A single turn carries every row of the set below to another of its rows. Some are shown first; where does it send the rows asked next?
Lud: [  2  10   2   1 -12  -2  -4  -6   1   0   7   3   0   2   1 -16 -11   2
   4  -4  12 -13   9   4   5  -2  -9  -7   2   0  -6  -1]
Kuva: [ -9  -2  -9  -3  -4 -10 -16  -3   7  -3  15   2   0  -3   7 -11 -10   0
  -5   5  -5  -3   5  11   7  -4  -4   3   4   2  -2  -4]
felu: [ -8  -2  -8  -4  -4 -12 -14  -2   8  -3  16   1   1  -3   5 -10 -10   1
  -5   5  -4  -3   2  12   8  -3  -4   2   3   1  -4  -3]
Patu: [ 5 -5  1  1 -2  0 -2  2  2 -9 11 -9 -4  3 -3 -4  5 -7 10  3 -6  2  9 -2
 -4 -1 -4 -2  9 -6 -4  7]
mudu: [ -5  -4  -4  -3  -9  -7 -12  -5   5   2   5   5  -2   3   6 -10 -12   9
   3  -1   6  -7  12   6   8   0 -10   0   0   3  -1  -7]
Vap: [-10   0  -1   6  -2  -2 -12  -6   9   0  22   5  -3   1  -1   4  -4   0
  -5  14  -2   0   3  10   7  -6   0   0   5  -5  -2  -5]
zelav: [-10  -1  -1   6  -2   0 -13  -6   9  -2  23   3  -5  -1   0   3  -5  -2
  -5  13  -3   2   4   9   7  -7   1   0   6  -5  -3  -5]
tomo: [  0   0  -4   6  -5  -5  -1   0   4 -10   5  -8  -8   2   0 -13   1  -2
  16   3  -3  -5  14   3  -6   1  -5   0   4 -14  -2   1]
Pivus: [  3  11   6  11  -6   2   1  -8  -1   2  13   5  -4   4  -6  -2  -6  -3
   4   6  13 -12   9   1   5  -3  -7  -8   5  -7  -4  -3]
gavab: [  1  -8   3  -2  -4  -2  -6   2   0 -12  13   3  -4   6  -1  -3   5  -2
   9   4  -9   0  13  -3  -2  -7  -2   1   6  -9   3   3]
laku: [-10   1  -1   3   0  -2 -13  -7   9   0  23   3  -5   2   0   2  -5  -1
  -6  12  -3  -1   4  10   8  -7   2   0   6  -6  -4  -3]
Maf: [  4   8   1   0 -11  -3  -2  -5  -2  -2   5   2   0   2   0 -16 -12   2
   6  -2  12 -14   9   6   7  -3  -9  -6   2   0  -7  -1]
Tasi: [  1  13   9   9  -7   3   1  -8   0   4  15   8  -4   4  -5  -1  -4  -3
   4   5   9 -11   8   3   7  -3  -8  -8   3  -8  -3  -4]
fuv: [ -8  -4  -8  -3  -4 -12 -14  -4  10  -2  15   0   1  -3   3 -12 -11   1
  -5   3  -5  -4   5  10   7   0  -4   2   4   1  -5  -2]
Fuz: [ -3  -5  -1  -1  -7  -9  -5   5   1 -16  13   1  -6   2  -1 -12   0  -1
   9   2  -9  -6  13  -1  -4  -2  -2   0   3 -12   4   1]
zav: [-4 10  4  8 -4  1 -2 -3  3 -1 28  0 -4 -3 -7 -5 -4 -8 -2 10 -2 -8  0  9
  5 -5 -2 -5  5 -8 -8 -1]
dades: [ 5 -4  2  0 -2  0 -3  4  1 -9 13 -7 -2  3  0 -4  5 -6  8  3 -8  0  9 -3
 -4 -4 -5 -1  9 -6 -3  6]
kifa: [-2 10  5  9 -2  0 -1 -2  1 -2 26 -1 -4 -2 -5 -2 -5 -9 -4 10  2 -8  1  7
  6 -5 -1 -7  8 -8 -7 -1]
Daru: [  1  11   8   9  -8   3   0  -7   0   3  13   7  -3   5  -6  -2  -6  -1
   3   7  12 -11   7   3   5  -3  -9  -9   4  -7  -3  -5]
neba: [ -6  -4   2   1  -7  -5  -3   2   2 -13   6   0 -10   4   1 -10   0   2
  15   2  -5  -2  16   4  -2  -1  -3   1   1 -15   4  -1]
loteb: [ -5  -4   1   4  -8  -8  -2   2   5 -12   6  -2 -12   5   1 -10  -2   2
  14   3  -3  -4  16   2  -3  -1  -4   1   3 -15   2  -1]
nez: [  1  14   8   9  -6   4  -1  -8   0   4  14   5  -4   6  -4  -4  -5  -2
   3   5  11 -13   8   4   5  -4  -7  -8   5  -8  -4  -3]
famim: [  2  -6   2  -1  -3  -2  -6   0   0 -11  11   2  -3   6  -1  -3   6  -4
   8   4  -9   3  12  -2  -2  -5  -2   0   7  -7   5   5]
deres: [ -5   0  -1  -5  -9  -8 -13  -6   6   2   4   6  -3   5   7 -11 -12   7
   0  -2   6  -5  11   6   9  -1  -9  -2   1   2  -1  -4]
lapum: [  4  11   3   1 -12  -3  -2  -6   1  -1   7   3   3   0  -1 -16 -11  -1
   5  -3   9 -13   8   4   7   0 -10  -7   1   0  -7   0]
rera: [  3  10   1  -1 -11  -5  -3  -4  -1  -1   5   3   2   1   0 -16 -12   0
   4  -2  11 -13   6   5   6  -2 -11  -6   3  -1  -7  -2]
zim: [-3 11  4  8 -4  0 -2 -2  2 -2 25  0 -2 -1 -6 -4 -5 -8 -3 12  1 -8 -2  9
  5 -5 -2 -7  7 -7 -7  0]
zodi: [ -8  -2  -8  -4  -5 -11 -17  -5  10  -2  16   1  -1  -2   5 -10 -10   1
  -6   4  -3  -3   5   8   7  -3  -2   1   4   1  -4  -3]
bati: [  0   1  -2   7  -6  -5   0   1   6 -10   5 -10  -8   2   2 -12  -1  -4
  15   3  -2  -4  13   2  -6  -1  -5   1   6 -13  -4   3]
mig: [ -4  -2  -3  -4 -10  -7 -12  -7   7   1   3   7  -1   3   5  -8 -12   9
   2   0   8  -4  10   7   8  -1 -10   0   0   2  -2  -7]
Pero: [  2  -2   0   5   0  -2   0   0   3  -4   5  -9  -9   6   0  -3   3  -4
  14   5  -3  -1  13   0  -4   1  -8  -1   8 -12  -1   3]
Bubul: [  4  -2   1   7  -1   0  -1   1   5  -4   6  -8  -6   6   2  -2   4  -5
  12   4  -3  -1  13  -2  -5  -1  -8   1   9 -10  -2   3]
vesa: [-10  -2  -1   5  -1  -3 -12  -8  10   1  22   5  -5   1  -2   1  -5   0
  -4  13  -5   0   4  11   8  -6  -1   2   6  -6  -3  -4]
Daro: [ -4  -2   0  -3  -9  -7 -10  -8   7   2   2   6   0   4   5  -9 -13   7
   2  -1   6  -5  12   6  10   1 -10  -1   1   2  -2  -4]
Mabis: [ -2  -5   0  -2  -7  -7  -6   5   0 -15  14   1  -5   1  -1 -10   3  -2
   9   0  -9  -3  12  -1  -3   0  -2   0   2 -10   6   2]
tet: [ -3  11   4   8  -2   2  -4  -4   3   0  27  -2  -4   0  -6  -3  -4  -6
  -4  10   2 -10   1   7   4  -5   0  -7   6  -8  -8  -2]

Pero goes to Patu
mig goes to rera
Now find these:
zodi goes to deres
zav goes to vesa
mudu goes to Maf
gavab goes to Fuz

A single turn carries every row of the set below to another of its rows. Some are shown first; where does it send the rows asked next?
zil: [  5   0   7   9  -6   6   1   2  -2   8  -9  -4   1   4   2 -20  -9  -3
  -3  -3   2  -6   6  -8   1   8   0  -1 -12   1   1  -6]
pelur: [  4   1   5   7  -5   7   4   4  -3   7  -5  -4   3   5  -1 -18 -10   3
   0  -1  -3  -6   4 -12   3   6   4   1  -7   4   0  -3]
Fofu: [-4  4  8 -8 -7  8 -7 -9 -6  2  8 -6 -3  3  3 -5 -3 -9  0 -4  4 -2 -5 -2
  1 12 -5  5 -1 -7 -9  1]
Defes: [ -6   1  -3  -2   0   4  -6   9  -6  -3  -7  -5 -10  -1  -4  -9  -4   3
   1   3   7  -9  -1  -9  -2   6  -1 -11 -13  -5   3   0]
Dipi: [ -6   4   5 -14  -1  11  -3  -9  -6   1  11 -12  -2   6   0  -7  -3  -1
   0  -1   1  -3  -2  -2   3   9   0   3   1  -5  -4  -5]
Nonu: [ -6  -4   8 -11   4  12  -3  -8  -3   0   9 -11  -4   0   1  -6   1  -3
   1  -3   4   3  -4  -3  -4   7  -8   2   0 -11  -3  -2]
fum: [ -2   1  -7   6   3   1  -3   8  -9   1 -10  -3  -5   4   1  -3  -5   4
  -1   0   7  -6  -2  -5  -2   4   1  -8 -12  -7   5  -5]
lisip: [-11  -7   5   3  -4  -4 -11  -2   3  -2   1  -5   6   2   3 -13   6   4
   4  -7   8   4   6   1   1   5   0  -6  -7  -8   5  -6]
san: [  3  -5  -1 -16  -2   5 -11   4   1   6  11  -4   7  -1  -7  -8  -5   1
  -9   5   5   6   2  -2   4  14  -5  -5  -6  -4   7  -4]
pizon: [  1   0   5 -13  -3   9  -6 -11  -4   3  11 -15  -2   3   3  -4  -2  -6
  -1  -4   2  -1  -4  -3  -1   7  -2   3   0 -10  -4  -7]
vugi: [  0   2  -1   3   1   4  -4   9  -7  -2 -13  -4  -6   4   1  -5  -5   3
   3   1   8  -9   1  -2  -8   5  -3  -8 -12  -5   5  -5]
vakob: [ -2   1  -7  -2  -1   1  -5   3  -5  -5  -8  -4  -8   6   1  -3  -5  -1
   2   5   5  -2   0  -7  -7   1  -5  -7 -17  -5   1  -3]
Mon: [  8  -4   3 -17  -4   6 -12   1   0   8  10  -3   4  -2  -4  -7  -6   0
  -3   5   6   7   0   0  -1  11  -2   3  -6  -4   7 -13]
Mem: [ -8  -6  10   0  -9   1  -3  -3   1   6   1   3  -2   2   1 -10   1   1
   0  -3   6   4   8   0   5  10   7 -11 -12 -18   4  -6]
led: [ -6   5   4  -8  -4  12  -4  -9  -4  -3  10 -13  -4   0  -3 -10   1  -6
   0  -3   3  -6  -5  -2   0  12   0   7  -1  -7  -2  -6]
Fesa: [ -1   1  -5  -1   4   5   0  10  -6  -6  -6  -7  -4   5   0  -7  -1   4
   2   4   9  -4  -3  -8  -2   8  -4  -8 -17  -9   3  -6]
kor: [  2  -1   2  14  -4   4  -2   1  -4   7  -7  -4   1   2   0 -21  -8  -1
  -3  -3   2  -6   5 -12   4   5   3   2  -9  -1   5  -8]
Tud: [ -2   3  -6   0   3   5  -2   9  -7  -2  -7  -6  -4   5  -3  -5  -5   5
   3   6   3 -11   2  -7  -3   5  -1  -8 -13  -4   3  -7]
ral: [  1  -6   7 -13  -1  10  -5  -4   2   8  10   2   2  -2  -4 -12  -6   1
  -7   6   4  10   3   0  -2  10  -5   1  -8  -1   6 -12]
fudiz: [  9  -3   5   8  -9   4  -2   0   0   6  -5  -2  -1   3  -1 -19 -10  -3
   1   1  -2   2   7 -14  -2   6  -1   4 -10  -2   0  -2]
Fek: [  7   1   9   9  -5   4   4  -2   1   1  -4  -3   0   3  -1 -19  -9   2
  -3  -2  -4   0   3 -10   0   8   5   0  -7   3   3  -8]
vifo: [ -9 -13  -1   1  -8   0  -8   0   3   5   4  -5   1  -6  -8  -3   0  -5
  -3 -10   1   0   0  -3  -1   4   9  -4 -11  -6  -3  -9]
pame: [ -2 -12  -5   5 -12   8  -9   2  -3   5  11   0   1  -5   0  -6   6   4
  -2  -5   7  -2   8  -2  -4   6   6  -1 -10  -9  -1  -6]
nili: [ -5   0   3 -10  -1   9  -6 -10  -8   5  12 -13  -2   2   2  -8  -1  -4
  -2  -5   5   0  -4  -3   4  10  -1   5   2 -13  -2  -6]
lep: [ -9  -6  10   4 -10   5  -7  -4  -3   4   1  -2   1   0   2  -6  -1   1
   2  -4   8   6   8  -7   8   6   0  -9 -12 -19  -1  -9]
Gof: [  0  -1  -3   3   0   7  -4  10  -3  -1  -7   3   0  -1   3  -1  -2   4
   1   5   4  -7  -4  -4  -5   4  -3  -7 -14  -3   8  -1]
gan: [  6  -3   3 -14   0   4 -11   0  -1   7   5   5   6   0  -8  -5  -7   3
 -10   2   3   3   3   2   4  12   0   5  -6 -10   3 -11]
neto: [  1  -2   6  11  -4  10   1  -2   3   4  -6  -3   4  -1   2 -15  -5  -7
  -3  -1  -5 -10   2 -12   2   5  -1  -1 -12  -2   3  -4]
Taf: [  8  -4   0 -10   0   6  -5   4   0   6   9  -2   8   0  -7  -5  -7   3
  -9   3   2   8   0   4   0  17  -3   0  -7  -5   5 -10]
vur: [ -4   2   3 -11   0   8 -10  -9  -5  -2   7  -8   2   4   0  -8   1  -2
  -3  -7   5  -6  -3  -2   3   7  -1  10   1 -11  -6  -3]
zun: [  6  -2   2 -10  -2   3 -15   0   0   5   7   2   6  -2  -7  -5  -7  -2
  -5   7   3   4   5   2  -2  16 -10   0  -7  -4   3 -11]
Zopu: [  4  -2   5   5  -3   2  -1  -1   1   3 -11  -1   2   6  -5 -20  -9   0
  -5  -6   0  -3   5 -12   3   2   5   6  -8  -3  -1  -5]
fir: [  6  -3   4   9  -4   4  -1   1  -1   4  -3  -3   0   1   0 -20 -10   4
  -8  -3  -4  -4   9 -11   1   8   1  -6  -7   3   0   0]
Dogal: [ -3   2   7 -10  -6   9  -7 -11  -3  -1  12 -10  -6   0  -2  -8  -1  -3
  -2  -3  -1  -4   0  -5   1  10   1   0   5  -9   1   0]
Vaf: [  2  -3   1 -12   0   3 -12  -3  -2   9  10  -2   4  -2  -6  -7  -7   3
  -7   4   5   9   1   2   2  11  -1   2  -2  -5   8 -15]
zar: [ -7  -9  -3   7 -17  12 -11  -2  -4   4   7  -2   2  -5  -3  -5   1   0
  -3  -5   8   2  10  -4   0   3   2   2 -11  -8   0 -10]
moluz: [ -9  -6   7   5  -9  -1 -14  -3   0  -2   0  -1   5   0   2  -6  -1   7
   3  -5   8  10   6  -2   3   2  -1  -6  -7  -7   4 -10]
Lalo: [ -9 -12  -1   4 -11   5  -9   2  -1   5   1  -5   3  -4  -6   4  -4  -2
  -3 -10   4   5   2  -2   1   3   2  -4  -9 -10  -3  -7]
nifo: [  5  -2   3 -15   1   7  -7   3  -1   8  11  -5   7   1  -8  -9  -8   5
  -2   7   2   5   4   0   2  14  -4   2  -3  -5   5 -11]
guzu: [  1   0  -7  -2   3   4  -4   6  -8  -4 -10   1  -5   8   0  -6  -1   7
  -2   2   9  -6   3  -6  -3   1   0  -3 -14 -12   2  -4]

zar goes to lep
fudiz goes to Fofu
Now find these:
fir goes to Dogal
kor goes to nili
Mon goes to zil
neto goes to Nonu
lisip goes to pame
led goes to Fesa
vur goes to guzu
Tud goes to nifo

